Each named move below is a turn or a mirror, shown by a few rows before and after it. Which moves, in which order, take the first row of each later pair to the second? The first pair is answered.
q_98:
[  2  -7  -4  -6   0   3 -10   9] => [  1 -10   1  -6   3   9   2  -7]
[ 12   2   0 -19 -15   2 -21   9] => [ 14  -4  10 -15  -8  15   3 -21]
[  6  17   3  26  12 -25  15  17] => [  4  14   7  29  15 -22  25   5]
q_680:
[  7  15  14 -18  -9   5 -15  16] => [  0   3  -2 -16 -14  -4 -29   5]
[ -5  -5 -10  11   1 -10  -5  -9] => [ 3 11  7  8  5 -2 13 -3]
[ -3  13  13   2   7  11  13 -10] => [ -4 -13  -6   5   7   1  -4  22]
[  0 -10 -15   9  -3  -6  -5  -5] => [  7  12   5   7   0   3  13 -10]
q_923:
[-14  -8 -25  -3  -1 -18 -31  24] => [ -5 -40 -18  -7  10   3  -5  29]
[ -7   5  -5  11   3  -5   5 -10] => [ -1  -5   0   7   6   5  13 -10]
[ 5 -5 -2 16 11  4 15  6] => [11  3 10 -6  1 19  4 -8]
q_539:
[ -7  -1 -11  20   0  -8   8  -4] => [ -7   7 -12  16  -3 -13  -3   4]
[ 6 18 11  1 -2  0  9 25] => [ 8 18 15 -4 -2  6 10 19]
[  1  -9  -4 -13  -7   3  -2  -9] => [  1 -12  -6  -9  -5   1   2 -10]
[ -2 -31 -16  11   5   0   9  -5] => [ -5 -24 -22  14   2 -11  -3   7]
q_232:
[  3   7  10 -15  -6   9  -5  15] => [ 2  3  5 -8 -1  4 -1 25]
[  5 -16  -3  -6   1   0 -11  -1] => [  3 -17  -6   3   5  -6  -6   6]
[  3   9  12   3  -2   5   6 -13] => [  5   4  10  -9  -7  10  -6 -10]
[-4 -8  1 -7 -3  4 -9  4] => [-4 -9 -2 -1  0 -1 -3 11]
Pairs:
Between the rows of a pair lie 2 to 3 moves.
[  6  23  20 -11  -2   4  15  -9] => [  7  10   9 -24  -8  -2 -12  21] : q_232 q_539 q_98
[  4   4  -9  -4  -8  -5 -24  29] => [  6   7  -6  12   4 -10   0  36] : q_923 q_232 q_539
[  4  10  11  -4  -6   6   6 -18] => [  0   1   5   2  -5   2   7 -23] : q_539 q_539 q_232
[ 6  9  4  3  2 -8 13 19] => [ -7  -9 -11   8  -1 -13   3 -17] : q_680 q_98
[  4  -2   4 -15  -5  19   2 -10] => [  4 -13   1  -8   1  18  12  -4] : q_923 q_923 q_923
[ -4  -3   0  10   5   2  16 -18] => [ -6  11  -8  15   0 -14   1   7] : q_98 q_232
[-13  19   6   3  -3   4   5  -8] => [-13  18  -1   8   0  -2   5   7] : q_923 q_539 q_539
[  0 -20  -6  -3   2   5   4 -17] => [ -6 -11 -14  12   3 -11   4  -9] : q_539 q_539 q_232
[  2  -7  -7   6   9   3  13 -14] => [  2 -13 -12   7   8   1   9  -9] : q_680 q_680
[ 12  27   3 -24  -3   3  -5  -6] => [ 10   4  -1  -4  11   7  25 -26] : q_98 q_539 q_539
[ -3   4  10   5   5   4  22 -20] => [ -5  20  -2   9   0 -19  -1  18] : q_98 q_232
[  4  11 -10  12  -2  -9  -7  15] => [ 9 23  4  5 -3  1 -1  9] : q_680 q_680 q_539
[ -4   3 -14   8  -3 -13 -24 -12] => [  4  23   2  16   6 -12   1  11] : q_680 q_232 q_923
[-11 -16   1  24  15  -4  11  20] => [-14  -6   2  30  14  -8  13  11] : q_539 q_98 q_539
[ 3  9  8 -2 -7  2 -1  6] => [ 0 -9  1 -3 -7  6 -3 -8] : q_680 q_98 q_232
[  7 -14   5 -25  -6  15 -11   2] => [  3 -21   7  -8   4  16  13 -15] : q_539 q_539 q_680
[ -8 -17 -19   9  -1 -17 -11   4] => [  0   1   4 -16 -10   5 -13 -25] : q_232 q_923 q_923
[  2  19  10  -2  -1   3   6 -26] => [  5   5   8 -13  -5   9  -5 -28] : q_539 q_232
[ -3  16   1  16   5  -4  18 -15] => [  5  -5  -5 -18 -11   7 -22   7] : q_232 q_232 q_232
[  1   7   0   1  -2 -10 -12  13] => [ -3  -1   3  12   6  -3  13 -12] : q_98 q_539
[ 0 22  0  2 -9 -9 -9 -2] => [  8  18   9 -10  -9   4  -7   2] : q_232 q_680 q_539
[  1  -7  -2  -2   6  -2 -10 -23] => [ 5 21  7  0  6 -9 -7 -3] : q_232 q_680 q_923
[-8 30 -5 -2 -4 -5 -7 -7] => [-4 32  0 -4  0 -3 -1  5] : q_680 q_680 q_680
[ -4   0   0 -14   1  15  14 -16] => [ -6   6 -14  -6  -1  -6  -1  24] : q_98 q_232
[  3 -14   0   2   6  11  13 -10] => [-1 -6 -5 15  9 -1 16 -1] : q_98 q_232 q_98
[ 6  1  5  2  1  7 21 -3] => [ 5 -5 -6 -5 -5 -3 -3 21] : q_923 q_680
[-12   0 -16   5   8 -13  -6 -13] => [-5 25  1  4 11 -9  8 -4] : q_680 q_232 q_923
[ 0 -4 11 13  2  2 16 14] => [-1 -8 12 10  2  7 20  1] : q_923 q_539 q_539
[  3   3  -4 -12 -10  -3 -20  11] => [  3  13   7 -12 -10   4  -7 -15] : q_680 q_98
[ -1 -15  -3  14  11  -5  10  11] => [  4   5   5  -9  -1  -2 -14  21] : q_539 q_539 q_539
[ 5  9  2  3 -4 -7 -7 36] => [10 20 19  4  2  6 16 21] : q_680 q_98 q_680
[  0   0   7  -5  -2   6   5 -23] => [  3  -5   0 -16  -9   4 -17  -3] : q_232 q_98
[ -8 -15  -7   6  13   5   9 -14] => [ -7 -23 -10   2  12   6   2  -3] : q_232 q_680 q_680
[ -6 -15   2 -13  -4   5   9  -7] => [-15  -1  -9  -2  -8 -14  -2  -7] : q_539 q_923 q_923
[  0  28  13  -4  14  17   2 -12] => [  4   1  -4 -12  11  12 -21  26] : q_680 q_539
[  4 -24  -6  -6   4   3  -7  27] => [ 12   8  22 -17  -1  20   7  -1] : q_680 q_232 q_680
[  3  15  -3  -7  -3  -7 -13  26] => [-2 12  1 17 11 -6 24 -4] : q_232 q_98 q_539
[ -6 -22   6  -5  -5  19  18 -13] => [  2  -9  14 -18  -7  20   9  17] : q_539 q_923 q_680
[  5  11   3 -18   2  10 -21  12] => [ -7  24   0   4   6  -1  -6 -20] : q_98 q_923 q_98
[  7   7  11  -3  -1   7  15 -13] => [  1 -12  -7  -8  -9   1  -9 -17] : q_680 q_680 q_232
[-10  10  -5  19  10 -13  11 -15] => [ -1  11  10  -7   1   8   4 -28] : q_923 q_923
[  7  11   9 -16  -7  17 -12 -32] => [  6   4 -10 -13  -8  -4 -33  21] : q_98 q_232
[ -1   8  12  -8   2  12   7 -12] => [ -4   5   5  -7   0   8  -1 -19] : q_98 q_680 q_98
[  7 -14  -8   9   1  -2   9  29] => [  2   7  -5  20   1 -11  14  23] : q_232 q_539
[  0  -3  -3   3   3 -11  -9  18] => [ -5  -3  -4  14   7 -13   2   6] : q_98 q_539 q_539
[  4 -29   0  -7   2  16   6   5] => [  2 -18   4 -15  -7  17  -6 -16] : q_539 q_923 q_539
[ -9 -20  -8  12   1  -4  13 -17] => [-11  -6 -11  -3 -14  -9 -19 -14] : q_923 q_232 q_923
[-16  -8 -15   3   4  -4 -17  -5] => [ -4  15  12 -14   3  15  -3  -7] : q_680 q_232
[ -8  -4   2   8   0  -1  13 -25] => [-13   8  -5  10  -3 -14   0 -20] : q_539 q_539 q_232
[ -7   8  -5  18  11 -17  19  -2] => [ -7   6  -2  15   9 -11  23 -14] : q_680 q_539 q_98
[ -9  18   0  -3  -8  -9 -15 -15] => [  2  24  12 -10  -4  -1  -6   8] : q_232 q_680
[  0  -5   0  12  13  14  21 -11] => [ -1 -11  -5  16  15  12  21  -7] : q_680 q_232
[ 0  8  5 -8 -3  3 -6 -6] => [ -4  -6  -3  -4  -2   2  -8 -10] : q_539 q_680 q_680
[  3 -12  -2 -13  -8   3 -14   2] => [ 0 -9 -7  6  0 -9  1 17] : q_232 q_539 q_232
[ 10 -11   8 -11  -2  20   1  -5] => [  6 -14   0  13   8   8  15  12] : q_232 q_232 q_232
[-10  21  -5   8  -8 -14 -10 -25] => [ 6 -6  3 13 13  2 27 22] : q_923 q_232 q_680
[ -2   9   9  -3 -10  -2 -10   9] => [-4  2  8 12  1 -3 11 11] : q_232 q_923 q_232
[  1   7 -13  15  -1  -5   8  -1] => [11 -1  0 -3 -2 15 13 -6] : q_680 q_923 q_232
[ -1  18   0 -11  -4   4 -15  -9] => [ -4  11   0   8   7   3  14 -19] : q_923 q_539 q_98
[10  7  4 -4 -5 14 13 -5] => [ 11  -3  -2 -10  -7  14   1  12] : q_232 q_232
[-10 -10  -8   6   3 -11   3  12] => [-11   1  -2  -8  -8  -6 -12 -12] : q_923 q_680 q_923
[ -2  12 -19  10   6  -1   2  -1] => [  3   6 -11   2   7  13  10 -14] : q_232 q_923 q_232
[ -9   3   2  13   7  -1  17 -31] => [-13  10 -17  20   3 -24  -6   6] : q_539 q_98
[-6  7  9  3 10  3 25 16] => [ -2  13  19 -15   2  15  14  -3] : q_232 q_232
[ -1   6   3   6   8 -19  -1  19] => [ -4   3   5  14  12 -15  13   2] : q_98 q_539
[ -6  -2   1  10  -1   1  14 -20] => [ -8 -16 -11  11  -3  -6   3 -10] : q_680 q_680
[ 5 -5  3 -4 -2 11 -8 27] => [ 8 -1 13 -6  0 19 -1 18] : q_232 q_923
[ -5 -16 -10 -11   0   4  -8 -12] => [  0  11   9  -2   7   6  18 -12] : q_923 q_923 q_680
[ -2  -5  -3 -13  -7   7 -11  -2] => [  0   7   4 -14  -5   9  -6   2] : q_680 q_98
[ 7  4  9 -2  7  7 13 24] => [  0  16  11   3   3   6  13 -21] : q_232 q_680 q_680
[-12 -11 -16   5  -9  -3 -16 -24] => [ 12   8  15 -18  -5  22   1  13] : q_680 q_232 q_232
[ -5  10 -11   5   0  -6 -15   8] => [-5 21 -3 10  3 -4 -3 -1] : q_232 q_680
[ 6  0  1 -1  9  8 14 11] => [ -1  16   1   1   1   3   5 -13] : q_680 q_680 q_923
[ -7  -5  -8  -5  -6   7 -10 -17] => [ 2  2  5  3  7 13 19  3] : q_539 q_680 q_539
[17 19 -2  2 -2 -2 13  9] => [ 12 -10 -10   4  -1   5  15 -19] : q_232 q_680 q_98
[ -1  12  -3  -1  -3   3  -5 -10] => [ 3 -1 -8  0  1  1 -5 14] : q_923 q_923 q_98
[ -1 -15  -8  -5  -7  -3 -16   6] => [ -3   6   5   1  -6  -1   3 -23] : q_539 q_232 q_680
[ 3 40 14  0 -2  3  5 -7] => [ -2  13 -12  22   7 -17   5  28] : q_680 q_232
[  2  14 -18  22  -8 -22  -7 -12] => [24 13 15  2  0 13 25 -6] : q_680 q_923 q_232
[ -2   7  -5   2  -9  -9 -12   9] => [ -3   5   1   8  -3  -1   5 -17] : q_98 q_923
[-10  -9 -15  12   8 -11  -6   5] => [ -5  14  -2  12  11 -11   6  14] : q_232 q_680 q_98
[ 7 -8  9  1  8 10 21  0] => [ 4 -3  9  7  8  7 23 -8] : q_539 q_232
[ -3   4   3  12   6  -3  22 -23] => [ -3  -5   1   6   1   1  15 -29] : q_232 q_539
[  7 -15   2 -10  -2  12  -4 -12] => [ -1   0 -11  18   3 -14   0  11] : q_680 q_923 q_923
[ -5   0  -6  -5  -8  -2 -21 -14] => [ -3   7   9   1   1   5  10 -22] : q_232 q_923 q_680
[  5  34  26   0  -1   7  20 -17] => [  4  24  22  -7  -3  12  15 -34] : q_539 q_539 q_232
[ -8   1  -4   4  -7  -2 -28  -8] => [ 0 24 16  5  0  5 -4 -8] : q_232 q_680
[  2  17  -2  -9  -8  -6  -6 -10] => [  6 -15 -11  -6   0  -2   1  15] : q_680 q_98 q_680
[  4   2   7   4  -3   4   0 -17] => [  6   6   5  -4  -8   3 -12  -3] : q_98 q_539
[ 1  6  7  8  8  4 22 -5] => [ 4  5 13 -4  5 13 17 -8] : q_539 q_923
[-12   6 -11  13  -6 -12   3 -13] => [-10  10  -9  11  -8 -10   3 -17] : q_539 q_98
[ -9  -2  -2   3  -1  -4   1 -24] => [-12  -3  -9  12   1 -13   0 -14] : q_923 q_539
[ -3   4   0   5  -5  -2   3 -31] => [ -2  -3 -12  -6 -12  -8 -24  -3] : q_232 q_539 q_98
[  8  17  21 -14  -5  10   2  -1] => [ -3  27   5   0  -7 -11 -12   4] : q_232 q_98 q_923
[  6  10  -2  -5  -1  -4 -11  18] => [  7 -13  -5  -9   1   5  -8  12] : q_539 q_98 q_680
[  0  -3 -21   2   8  -9 -23  12] => [  3  -6  -4  10  19   9  13 -23] : q_539 q_232 q_98
[ -6  -6  -4  10   0  -3   4 -17] => [ 6  3  7 -1  2  3  7 18] : q_232 q_680 q_98
[  8 -22   2   8  10  15  27  -1] => [  4   8  -6  15   3 -10   5  35] : q_98 q_232 q_539
[  3 -13   3   2  10  10  18  -2] => [ -8  20  -3   5  -3 -10 -10 -12] : q_923 q_923 q_232
[  3   6   4 -11  -5   7  -8   5] => [-4 11 -4  9  1 -7 -2  7] : q_923 q_232
[ -8   8  -6  18   3 -13   1  -5] => [  1  21   6  -5  -6  -2 -12  -7] : q_539 q_539 q_539
[ 3 10 -4  9  3 -4  8 18] => [  5 -17  -3  -7   0  15   5  -6] : q_98 q_680 q_923
